Each named move below is a turn or a mirror, shown by a few rows before and after it. Which moves, in which order, take the first row of each later pair to the second? The first pair is answered.
zib (before => after):
[-0.49 -0.73 +0.67 +1.69 -0.09 +1.29 +0.94 -0.43 -0.13] => [+1.03 +0.44 -0.40 -1.37 +0.14 -1.95 -0.68 +0.41 +0.39]
[+1.88 +3.16 -0.66 +0.87 +0.60 -0.69 +0.15 -1.17 +0.10] => [+1.16 +2.83 -0.13 +1.69 +0.52 +1.01 +0.73 -1.55 -0.33]
[+0.89 +1.22 +0.06 -2.14 -1.11 -0.77 -1.38 +0.76 -0.81] => [-0.21 +0.14 +1.33 +0.77 -1.16 +2.53 +0.45 -0.10 -1.42]
[+0.29 -0.49 -1.03 +0.02 +1.45 -1.61 +0.66 -0.55 +0.34] => [-0.43 -1.12 -0.72 +0.89 +1.40 -0.43 +1.27 -0.85 -0.05]
Guk (before => after):
[-0.43 +1.56 -1.80 +1.83 -0.80 +0.45 +1.84 -1.82 -1.52] => [+0.42 +2.44 -2.14 -0.65 -1.74 -0.65 +0.48 -0.96 -2.27]
[-1.80 -2.31 +0.50 +1.65 +0.54 +2.25 +1.21 +1.13 -0.52] => [-0.10 +0.00 +0.10 +2.68 +0.61 +2.12 +1.10 -2.69 -0.89]
[+0.68 +1.53 -0.09 +1.10 +0.10 +1.28 -0.04 -3.03 -0.32] => [+1.03 +2.04 -0.23 -2.02 -0.96 -0.56 -1.67 -0.85 -0.42]
[-0.92 +0.43 +0.91 +2.38 +0.25 +2.41 +1.40 -2.72 -0.37] => [+0.86 +3.22 +0.29 +0.02 -0.66 +0.93 -0.66 -3.15 -1.00]
Suti (before => after):
[+1.80 -0.74 -1.64 -2.20 +0.89 -2.34 -0.63 +0.50 +0.83] => [-0.21 -3.44 -0.36 +0.41 +1.45 +0.15 +1.48 +1.36 +0.98]
[-0.07 -1.41 -0.39 -1.92 +2.57 -2.71 +0.26 +1.42 +1.60] => [-2.00 -2.47 +1.24 +1.65 +1.91 +1.33 +1.87 +0.99 +0.58]
[-1.12 -1.29 +1.73 +1.65 -1.84 +3.64 +0.17 +2.39 +0.39] => [+0.97 +2.33 +1.22 +0.14 -3.02 +2.56 -1.62 +0.00 -1.04]
pip (before => after):
[+0.70 +2.32 +1.33 -0.42 +1.84 +1.29 +1.61 -1.23 +0.38] => [+0.27 +1.59 +1.75 -0.21 +1.26 +2.41 +1.64 -0.51 +0.44]
[-0.16 -0.61 -1.55 +0.27 -0.19 -0.96 +1.99 -2.52 +0.31] => [-1.46 -1.56 -0.39 +0.72 -0.79 +1.12 +2.57 -0.53 -0.09]
[-1.04 -1.85 +0.73 +0.86 -0.31 -0.92 -0.97 -0.72 -0.46] => [-1.10 -1.70 +0.74 +0.24 -0.80 -0.90 -1.71 -0.11 -0.80]

(2 to 3 moves a pair)
[-1.69 -2.75 -0.75 +0.06 +0.87 +0.51 +0.67 +2.56 +0.87] => [+0.55 +1.16 -0.83 +2.15 +0.26 +1.56 +0.53 -3.09 -0.60] : Guk Suti
[-2.29 -2.99 +0.01 +1.12 +0.87 +1.08 +0.61 +2.57 +0.75] => [-1.69 -2.79 -0.58 +1.49 +2.01 -0.57 +0.82 +1.18 +1.56] : zib Guk
[+1.02 -1.13 -1.02 +0.57 +1.99 -1.07 +1.67 -1.85 +2.83] => [+2.80 +2.17 -0.63 -2.04 -0.11 -1.22 -0.20 -2.16 +1.10] : Suti Suti Guk
[+1.85 +1.34 -1.98 -2.42 +0.14 -3.68 -1.21 -1.20 +0.27] => [-1.59 -2.84 +0.33 +3.14 +0.45 +2.37 +2.34 -0.33 +0.14] : Suti Suti
[+2.14 +2.93 -0.34 -1.34 -0.45 -2.57 -1.94 -2.57 -0.21] => [+1.66 +2.89 +0.50 -2.71 -1.82 -1.51 -2.49 -0.19 -0.82] : zib pip zib
[+1.87 +3.41 -0.43 +2.26 -0.68 +1.02 +0.23 -5.50 -1.49] => [+2.36 +2.96 -0.45 -4.04 -1.96 -2.37 -3.05 +1.19 -1.23] : zib Guk
[-1.25 -1.39 +0.46 +1.61 +0.01 +2.99 +1.67 -0.51 -0.77] => [+1.19 +2.62 -0.45 -0.68 -1.31 +0.95 -0.91 -2.32 -1.55] : Suti zib
[+2.53 +2.96 +0.59 -1.49 -2.54 +1.12 -1.11 -0.94 -2.54] => [+2.31 +2.30 +0.41 -2.59 -2.40 +0.55 -1.66 +0.68 -2.34] : zib pip Guk
[-3.65 -6.23 +1.27 -0.21 +0.49 +0.97 +1.69 +6.93 +1.76] => [+1.89 +3.36 +0.51 +4.73 -0.81 +3.32 +0.86 -7.10 -1.49] : Guk Suti
[+1.73 +1.03 -0.94 -0.26 +0.32 -0.80 -0.66 -2.68 -0.23] => [+0.87 +1.26 +0.01 -0.24 -1.62 +2.05 -1.09 -0.86 -1.50] : pip pip Suti
[-0.95 -2.70 -0.58 +4.29 +2.58 -0.13 +2.09 -2.80 +1.10] => [+1.16 -0.74 -2.02 +0.95 +2.69 -4.29 +0.04 -2.76 +1.50] : Guk Suti
[+1.17 +0.95 -0.97 +0.94 +2.00 -0.75 -0.42 -2.23 +0.47] => [+1.61 +2.36 -0.56 -0.07 +0.71 -0.47 -1.26 -1.74 -0.32] : pip Suti zib
[+1.62 +2.65 -0.81 -0.59 +1.69 -2.74 -1.67 -2.78 +0.12] => [-1.82 +0.15 +2.21 +2.36 -0.29 +3.74 +0.20 -0.26 -1.40] : zib pip
[+0.22 -0.56 +0.30 -1.12 -0.86 +0.75 +0.03 +2.46 -0.40] => [+0.76 -1.18 -1.20 +1.13 +1.46 -0.65 +1.08 -0.77 +0.98] : pip pip Suti
[-2.16 -3.22 +0.14 -0.83 +0.34 -0.17 +0.94 +2.22 -0.89] => [+0.08 +0.77 -0.60 +1.40 +1.04 -0.53 +0.79 -4.06 -1.30] : Guk Guk
[+2.45 +2.12 -0.99 +1.07 +0.37 -1.19 -0.55 -4.66 +0.37] => [-0.46 -1.11 +1.09 +3.59 -0.42 +3.44 +1.45 -2.61 +0.05] : zib pip
[-0.10 +1.78 +1.35 +1.18 -1.75 +3.30 -0.29 -1.91 -1.66] => [-0.65 -1.73 +0.38 -3.01 -0.66 -1.19 -1.44 +3.66 +0.38] : pip Suti Guk
[-2.01 -3.07 +0.91 +2.79 +1.44 +3.10 +2.39 +0.98 +0.48] => [+1.67 +1.49 -0.82 -4.41 +0.13 -2.75 -2.22 +1.86 -0.16] : Suti Guk Suti
[-0.76 +3.41 +0.41 -1.57 -1.79 +3.02 -1.78 -0.36 -1.89] => [+0.18 +2.40 -1.82 +0.98 +2.15 +0.14 +0.10 -4.41 +0.20] : Guk pip pip
[-0.53 -1.66 -0.11 +1.82 +2.89 -0.86 +2.06 -0.72 +0.70] => [+1.48 +2.73 -0.15 -0.08 +0.51 -0.76 -0.06 -2.70 -0.95] : Suti Guk
[-1.00 -1.89 +0.37 -1.26 -2.13 +4.52 -0.30 +2.93 -1.70] => [-0.73 -2.22 -0.57 +3.23 +0.61 +4.60 +1.98 -1.95 -0.58] : zib Guk Guk
[+1.33 +0.19 -1.54 +2.94 +1.18 +0.18 +1.82 -3.37 +0.41] => [+1.73 +2.72 +0.17 -1.65 -2.89 +0.92 -1.70 +0.96 -1.79] : pip Suti Guk
[+0.00 -0.66 -1.21 -2.96 -1.41 -2.41 +1.09 +3.03 -0.21] => [+0.83 -0.42 -2.48 -1.29 +1.01 -3.90 +1.93 -0.52 +0.88] : Guk Guk zib
